Named moves come first, each a turn or a mirror and shown by rows before and after it. Which of them, in which order, take the first row of each pair that follows to the second? Write the first one first, as in the answered first pair.
move E:
-1.67; 0.67; -0.01; -0.14; -2.47; 0.84; 0.22; 0.16; -0.59; -0.98; -0.58; -1.45; 0.20; 0.78; -0.09; -0.19; -0.19; -0.15; 0.10; -0.23; -0.09; 0.38; 0.94; 0.62; 1.91; 1.58; -1.56; 1.20; 0.06  ->  -1.00; 1.06; -0.87; 0.26; -2.47; 1.31; -1.12; -0.41; -0.25; 0.39; -0.47; -1.14; 0.80; 0.49; -1.71; -0.01; 0.66; -0.30; 1.28; -0.78; 0.25; -0.82; 0.34; 0.66; 1.19; 0.22; -0.80; 1.62; -0.01
-0.76; 0.64; 0.38; -0.74; 0.09; 1.37; 1.02; 0.96; -0.96; -0.59; -0.99; -0.24; -0.04; 1.06; -0.15; -0.53; -1.56; -0.13; 2.38; 1.19; 0.40; -0.71; -0.81; 0.36; -0.25; 0.35; 0.73; 0.49; -0.57  ->  -0.75; 0.73; 0.23; -0.66; 0.24; 1.48; 0.78; 0.95; -0.91; -0.44; -0.96; -0.14; 0.04; 0.96; -0.39; -0.42; -1.36; -0.14; 2.48; 1.09; 0.42; -0.89; -0.92; 0.34; -0.51; 0.25; 0.84; 0.54; -0.60
-0.71; -0.63; 0.25; 1.04; 1.08; 0.68; -0.25; -0.93; -0.13; -0.33; 0.33; 0.17; 0.61; -0.59; -0.04; -0.11; -0.76; -0.54; -1.41; -0.92; 0.56; 0.43; 0.44; 0.18; -0.15; 0.45; 0.24; -1.05; -0.74  ->  -0.48; -0.68; -0.13; 1.05; 1.09; 0.78; -0.55; -1.20; -0.06; 0.09; 0.31; 0.27; 0.73; -0.64; -0.40; 0.02; -0.57; -0.66; -1.26; -1.07; 0.67; 0.09; 0.32; 0.31; -0.37; 0.18; 0.42; -0.93; -0.79
move B:
-0.83; 0.01; 0.71; 0.45; 0.26; 0.18; 0.70; -0.88; -1.04; 0.56; 1.42; 0.51; 0.96; 0.16; -0.09; -0.50; 0.77; -0.17; 0.86; -0.66; 0.19; -0.97; -0.52; 0.35; -0.83; -1.13; 0.04; 1.22; 1.02  ->  -0.56; -0.05; 0.66; 1.00; 0.51; 0.35; 0.19; -1.21; -0.79; 0.76; 1.52; 0.77; 0.91; 0.26; -0.41; -0.33; 0.91; -0.35; 0.57; -0.79; 0.65; -0.76; -0.37; 0.55; -0.72; -1.23; 0.31; 1.02; 0.57
-0.47; 1.40; -0.03; 0.64; -0.54; 0.93; -0.12; 0.00; 0.43; 0.03; 0.46; 0.58; 1.07; 0.64; -1.44; 0.32; -0.40; -0.47; 1.65; 0.75; 1.67; -0.59; 0.12; 0.93; 0.25; -1.41; 0.70; 0.64; -0.94  ->  -0.89; 0.16; 0.43; -0.56; -0.60; -0.77; 0.68; -0.42; 0.01; -0.41; 0.82; -0.97; 0.73; -0.70; 0.01; 0.26; 1.10; 1.15; 0.64; 0.21; -1.35; -1.18; -0.26; -0.48; -0.76; -1.31; -0.81; 0.84; 1.74
1.08; 1.47; 0.74; -0.08; -2.19; -1.24; -0.60; -2.13; -0.22; 0.42; 0.08; 1.03; 0.63; 2.22; -2.69; 1.14; 0.15; -0.50; 1.65; -1.12; 3.50; -2.44; -0.56; 0.52; -0.41; -2.11; 0.53; 1.96; -0.22  ->  0.54; 0.40; 1.15; -1.42; -2.28; -2.67; 0.47; -2.21; -0.69; -0.23; 0.38; -0.41; 0.50; 1.04; -1.26; 0.85; 1.25; 1.00; 0.97; -1.38; 0.60; -3.16; -1.04; -0.86; -1.29; -1.94; -0.94; 2.48; 2.47
move C:
-0.06; -0.64; -0.99; -0.82; 0.53; 0.15; 0.60; -0.98; -0.03; -0.23; 0.05; -0.06; -0.22; -0.82; -0.03; 0.56; 0.53; -0.10; -0.53; -0.70; -1.24; -0.24; -0.38; -1.55; -0.94; -0.44; -0.32; 0.89; 1.31  ->  0.42; -0.45; -0.85; 0.75; 0.94; 0.85; -0.54; -1.22; 0.65; 0.03; 0.06; 1.06; -0.33; -0.31; -0.76; 0.95; 0.13; -1.32; -1.27; -0.80; 0.67; 0.96; 0.35; -0.45; 0.02; -0.20; 0.30; 0.13; -0.79
-0.72; 1.57; -0.44; -1.23; -0.82; 0.83; 0.66; 0.55; -1.49; 0.46; -0.30; -0.05; -0.03; 1.29; -0.54; -0.47; -1.42; -0.66; 2.93; 1.69; 0.99; -0.59; -0.64; 0.74; -0.02; -0.24; 0.68; 0.64; -1.05  ->  -0.35; 1.17; -1.01; -1.18; -0.77; 0.30; -0.22; -0.28; -1.28; 1.34; -0.16; -0.50; 0.31; 0.41; -1.31; -0.28; 0.26; 0.06; 3.01; 0.81; -0.11; -1.79; -1.21; 0.04; -1.10; -1.31; 0.33; 1.01; 0.26
0.19; 1.47; -0.34; -1.33; 0.51; 1.03; 0.21; 0.79; -0.19; 0.32; 0.22; 1.29; -1.29; 0.93; -0.80; -0.31; -2.30; -1.75; 2.19; -0.49; 3.55; 1.04; -1.29; 1.70; 0.88; 0.41; 1.30; -0.51; -1.22  ->  -0.55; 1.22; -0.66; -3.59; 0.01; -0.05; 1.55; 1.00; -1.29; 0.04; 0.38; -0.29; -1.14; -0.12; 0.12; -0.69; -1.23; 0.30; 3.10; -0.62; 0.37; -0.75; -2.55; -0.02; -0.96; -0.17; 0.29; 0.95; 2.13
Then:
(two moves a pair)
0.37; -0.68; -0.32; 1.21; -0.19; -0.70; 0.19; -1.26; 0.27; 0.62; 0.83; -0.44; -0.48; 0.15; -0.09; 0.65; 1.12; 1.11; 0.78; -0.05; -0.21; -0.56; 0.38; -0.31; -0.64; -1.24; -1.07; -0.45; 0.05  ->  -0.37; -0.43; 0.11; 0.21; -0.31; -0.78; 1.55; -0.39; -0.48; -0.50; 0.60; -0.65; -0.98; 0.68; 1.19; 0.20; -0.28; 1.21; 1.06; 0.91; -0.29; -0.02; 0.31; -0.33; -0.23; -0.04; -1.17; -0.29; -0.05	C then C
1.17; -1.46; -0.63; 1.64; -0.21; -0.24; -0.50; -2.10; 0.25; 0.04; 1.44; 0.36; 0.30; 0.89; -2.07; 0.95; -0.15; 0.52; -0.03; -0.93; 1.55; -0.95; 0.14; 0.70; -0.15; -1.48; -0.77; -1.29; 0.69  ->  0.37; -2.06; 0.54; 0.51; -0.28; -1.25; 1.34; -1.45; -0.41; -1.43; 1.40; -0.64; -0.24; 0.84; 0.16; 0.54; -0.73; 1.40; -1.06; -0.36; -0.04; -0.28; 0.55; 0.12; 0.27; -0.02; -1.94; -1.24; 1.85	E then C
0.16; -0.50; -0.14; 0.28; 1.29; 0.74; -1.38; -0.93; 0.09; 0.92; -0.56; 0.63; 1.20; -0.64; -1.54; -0.56; -0.06; 0.89; 1.19; 0.10; -0.55; -1.56; -0.50; 0.04; -0.81; -1.68; 0.06; 1.24; 1.50  ->  -0.98; -0.69; 1.48; -0.28; 1.15; 0.13; 0.97; 0.25; -0.43; -1.43; -0.70; 0.26; 0.20; 0.27; 1.16; -0.86; -2.12; 0.86; -0.16; 1.53; -0.99; 0.37; 0.45; 0.24; 0.87; 0.65; -0.87; 0.74; 1.08	B then E
0.11; 1.61; 1.87; -0.77; 0.07; -0.39; 0.07; 0.13; 0.23; 1.03; 0.25; -0.49; 0.02; 0.47; -1.70; 0.66; -2.07; -0.21; 1.51; 0.49; -0.73; -2.70; 0.54; -0.31; 1.73; -1.92; -1.65; 1.04; 0.64  ->  -0.13; 1.29; 2.66; -0.16; 0.34; -0.51; 0.63; 0.35; 0.38; 0.19; 0.15; -0.47; -0.51; 0.88; -0.71; 0.58; -2.81; -0.52; 0.26; 0.86; -0.43; -1.35; 1.26; 0.02; 2.82; -0.92; -2.12; 0.37; -0.16	C then E
-0.56; -1.98; -0.71; 0.57; -0.56; -0.08; -2.29; -0.99; 2.60; 0.72; -0.33; 1.95; -0.23; -2.31; 0.13; 1.51; 0.24; 0.82; -1.97; -0.05; 0.61; 1.96; 1.10; 0.97; -0.71; 1.59; 0.78; -1.64; 0.28  ->  -0.59; -1.02; -2.15; -0.44; -1.13; 0.79; -2.64; -0.66; 2.22; 1.71; -0.39; 2.06; 0.52; -2.46; -1.25; 1.30; 0.18; 0.75; 0.73; 0.02; 0.95; 0.17; -0.10; 0.69; -2.01; 0.46; 1.93; -0.61; 0.75	C then E
-0.92; 0.49; 0.31; -1.53; -0.24; 0.03; 1.38; 1.24; -1.37; -0.99; -0.04; -0.53; -0.48; 0.67; 1.56; -1.01; -1.09; -0.17; 0.34; 1.11; 0.51; 0.11; -0.02; 0.13; 0.84; 1.05; -0.08; -0.24; -0.05  ->  -0.56; -0.58; 0.36; -1.09; 0.04; -1.20; 0.70; 0.18; -1.11; -0.38; 0.26; -1.22; -0.44; -0.53; 1.52; -0.53; 0.89; 0.88; -0.86; 0.08; -1.30; -0.57; -0.13; -0.62; -0.06; 0.17; -1.18; -0.07; 1.54	C then E
-0.73; 0.63; 0.14; -0.98; -0.55; -0.49; 0.46; -0.93; -0.52; -0.18; 0.11; -0.08; -0.13; -0.76; -0.65; 0.22; 0.29; 0.45; 0.62; -0.39; -1.11; -1.74; 0.06; 0.19; -0.93; -2.13; -1.81; 0.67; 0.70  ->  -0.90; 1.04; 0.60; -0.43; -0.48; 0.60; 1.05; 0.03; -0.41; -0.97; -0.23; 0.74; -0.65; 0.49; -0.12; 0.11; -1.70; -0.70; 0.39; 0.54; 1.10; 0.15; 0.84; 1.30; 0.72; -0.46; -1.03; -0.13; -1.85	B then C
-0.90; -0.62; -1.94; 1.20; 0.87; 0.18; -0.01; 0.85; -0.08; -0.11; 0.13; -0.89; -0.73; -1.51; 0.21; -0.96; -0.95; -0.28; 1.19; -0.25; 1.81; -1.57; -0.09; 0.48; -0.73; 0.82; 3.12; 0.15; 0.39  ->  -1.24; -0.74; -1.35; 0.73; 0.76; -0.25; 0.91; 1.28; -0.41; -1.04; 0.12; -1.25; -1.13; -1.45; 1.32; -1.23; -1.48; -0.06; 0.70; 0.10; 1.34; -1.02; 0.08; 0.29; -0.46; 1.58; 2.76; 0.27; 0.65	C then E
-0.51; 1.33; 1.32; 0.81; -0.47; -1.20; 0.96; -0.06; -1.25; -0.59; -0.07; 0.09; 0.83; 2.23; -1.18; 1.11; -1.90; -0.14; 0.46; 1.55; 0.35; -1.21; 0.58; -0.10; 1.23; -1.15; -1.31; 1.05; -0.42  ->  0.17; 0.30; 0.78; 1.70; 0.11; -1.80; -0.71; -1.29; -0.37; 0.76; 0.23; 0.02; 1.10; 0.93; -2.11; 1.31; 0.45; 0.10; -0.71; 0.15; -0.57; -1.58; 0.45; -0.56; 0.45; -2.35; -1.63; 0.80; 0.39	C then B
0.99; -0.44; -1.54; 1.48; -0.32; 1.48; -0.58; -0.52; 0.32; 3.47; -0.24; 0.81; 1.27; -0.26; -1.70; 0.46; -1.11; -1.33; 0.58; -0.20; 1.48; 0.06; 0.39; -0.29; -0.16; -0.84; -0.76; 0.03; -2.48  ->  0.04; 0.43; -1.68; -0.38; -1.07; 1.85; 1.13; 0.74; -0.93; 2.42; -0.55; 0.35; 1.26; 0.28; -0.76; -0.19; -2.56; -1.00; 2.33; 0.81; 0.99; -0.67; -0.20; -0.78; -0.50; 0.04; -0.47; 1.05; -1.85	C then E
1.08; -0.41; -1.32; -0.65; 0.73; 1.06; -1.39; -2.21; -0.08; 1.74; 0.65; -0.98; 1.10; -0.30; -0.03; 1.48; 2.31; -1.17; -0.96; -1.81; -1.20; -0.25; 0.35; -0.13; -1.14; -0.61; 0.76; 0.42; 0.03  ->  -0.41; 1.11; -0.30; -2.32; -0.42; 1.70; 1.81; -0.07; -1.68; -0.53; 0.19; -0.79; 0.42; 1.77; 1.70; 0.94; -1.47; -1.36; 0.66; 0.62; -0.17; 0.52; 0.59; 0.57; 0.37; 1.39; 0.81; 0.95; -1.05	B then E
0.71; -0.95; -0.14; 1.21; 0.41; -0.57; -1.18; -1.67; 1.47; 1.15; 0.28; 0.81; 0.12; -0.60; -0.07; 0.28; 1.74; -0.14; -0.72; -0.57; 0.05; -0.19; 0.51; 0.05; -0.50; -1.32; 0.34; -0.01; -0.83  ->  0.51; 0.15; -0.70; 0.81; -0.10; 0.56; -0.89; -0.84; 1.11; 1.13; -0.05; 1.49; 0.24; 0.36; -0.47; 0.11; 0.18; -0.72; 0.90; 0.31; 1.45; -0.35; 0.22; 0.62; -0.26; -1.08; 1.47; 0.21; -1.92	C then E
-0.77; 0.65; -1.03; -0.41; -0.65; 0.66; 0.26; 0.14; -1.02; 0.22; -0.34; -0.79; 0.04; 0.53; -0.02; -0.18; -0.78; -0.67; 0.97; 0.97; 1.27; -0.48; 0.79; -1.01; 1.07; -0.48; -0.09; 0.11; -0.25  ->  -0.26; -0.05; -1.36; 0.30; -0.15; -0.05; -1.00; -0.70; -0.33; 1.02; -0.05; -0.97; 0.30; -0.58; -0.55; 0.21; 1.02; -0.18; -0.08; 0.00; 0.48; -0.95; 0.76; -1.46; 0.28; -1.28; -0.32; -0.02; 0.73	C then B
-0.21; 1.62; -0.63; -0.16; -0.28; 0.46; 0.09; 0.26; 0.12; 1.15; 0.74; 0.82; 1.34; 1.41; -1.91; -0.29; -0.11; -0.63; 2.07; 0.76; 1.33; -1.59; -1.15; 0.83; 0.03; -1.55; -0.34; 1.27; -0.58  ->  0.24; 0.65; 0.33; 1.54; 0.81; 0.04; -0.93; -0.55; 1.23; 1.16; 0.90; 1.26; 0.92; 1.11; -1.60; 0.17; 0.32; -1.38; -0.65; 0.13; 2.05; 0.28; 0.27; 1.43; 1.13; -0.92; -0.53; -0.33; -1.79	B then C
0.55; -1.66; -0.51; -0.74; 0.60; -0.61; 0.42; 0.32; 0.22; 0.38; 0.34; -1.84; 0.33; -1.60; 0.83; -0.15; 1.09; -0.59; -1.29; -0.88; -1.37; 0.10; -0.54; -0.91; -1.23; 0.82; -0.11; 0.19; 1.25  ->  0.11; -1.18; 0.23; -0.61; 0.58; -0.06; 1.30; 1.13; 0.02; -0.67; 0.23; -1.32; -0.15; -0.56; 1.64; -0.28; -0.70; -1.27; -1.41; -0.17; -0.02; 1.46; -0.02; -0.19; 0.06; 2.18; 0.32; -0.30; -0.33	C then C
0.43; -1.50; -0.10; -0.45; 0.61; 0.62; -0.10; -0.20; 0.18; -0.33; 0.09; 0.06; -0.61; -0.67; 1.28; -0.34; 0.34; 0.58; -2.55; -0.15; -0.30; 0.94; 0.31; -1.23; 0.31; 1.48; 0.06; -1.52; 0.09  ->  0.73; 0.06; -1.34; -0.19; 0.06; 2.08; -0.89; -0.07; 0.09; 0.81; -0.23; 1.02; 0.24; 0.24; -0.75; -0.28; -0.46; -0.42; 0.10; 0.06; 1.88; -0.05; -0.27; -0.52; 0.06; 0.31; 1.55; -0.87; -1.40	B then E
0.55; -0.73; 1.09; -0.43; -0.18; -0.68; 0.25; 1.05; -0.43; -0.67; 0.10; 0.86; 0.06; 1.67; 0.77; -0.43; -1.49; 0.49; -0.84; 0.75; 0.58; 2.06; 0.48; -0.07; 0.54; 1.78; -0.36; -0.38; -0.99  ->  0.68; -0.90; 1.00; 0.07; -0.06; -0.62; -0.18; 0.71; -0.09; -0.37; 0.14; 0.94; 0.09; 1.43; 0.56; -0.36; -1.29; 0.37; -1.29; 0.35; 0.83; 2.29; 0.61; 0.16; 0.61; 1.69; -0.13; -0.68; -1.24	B then B
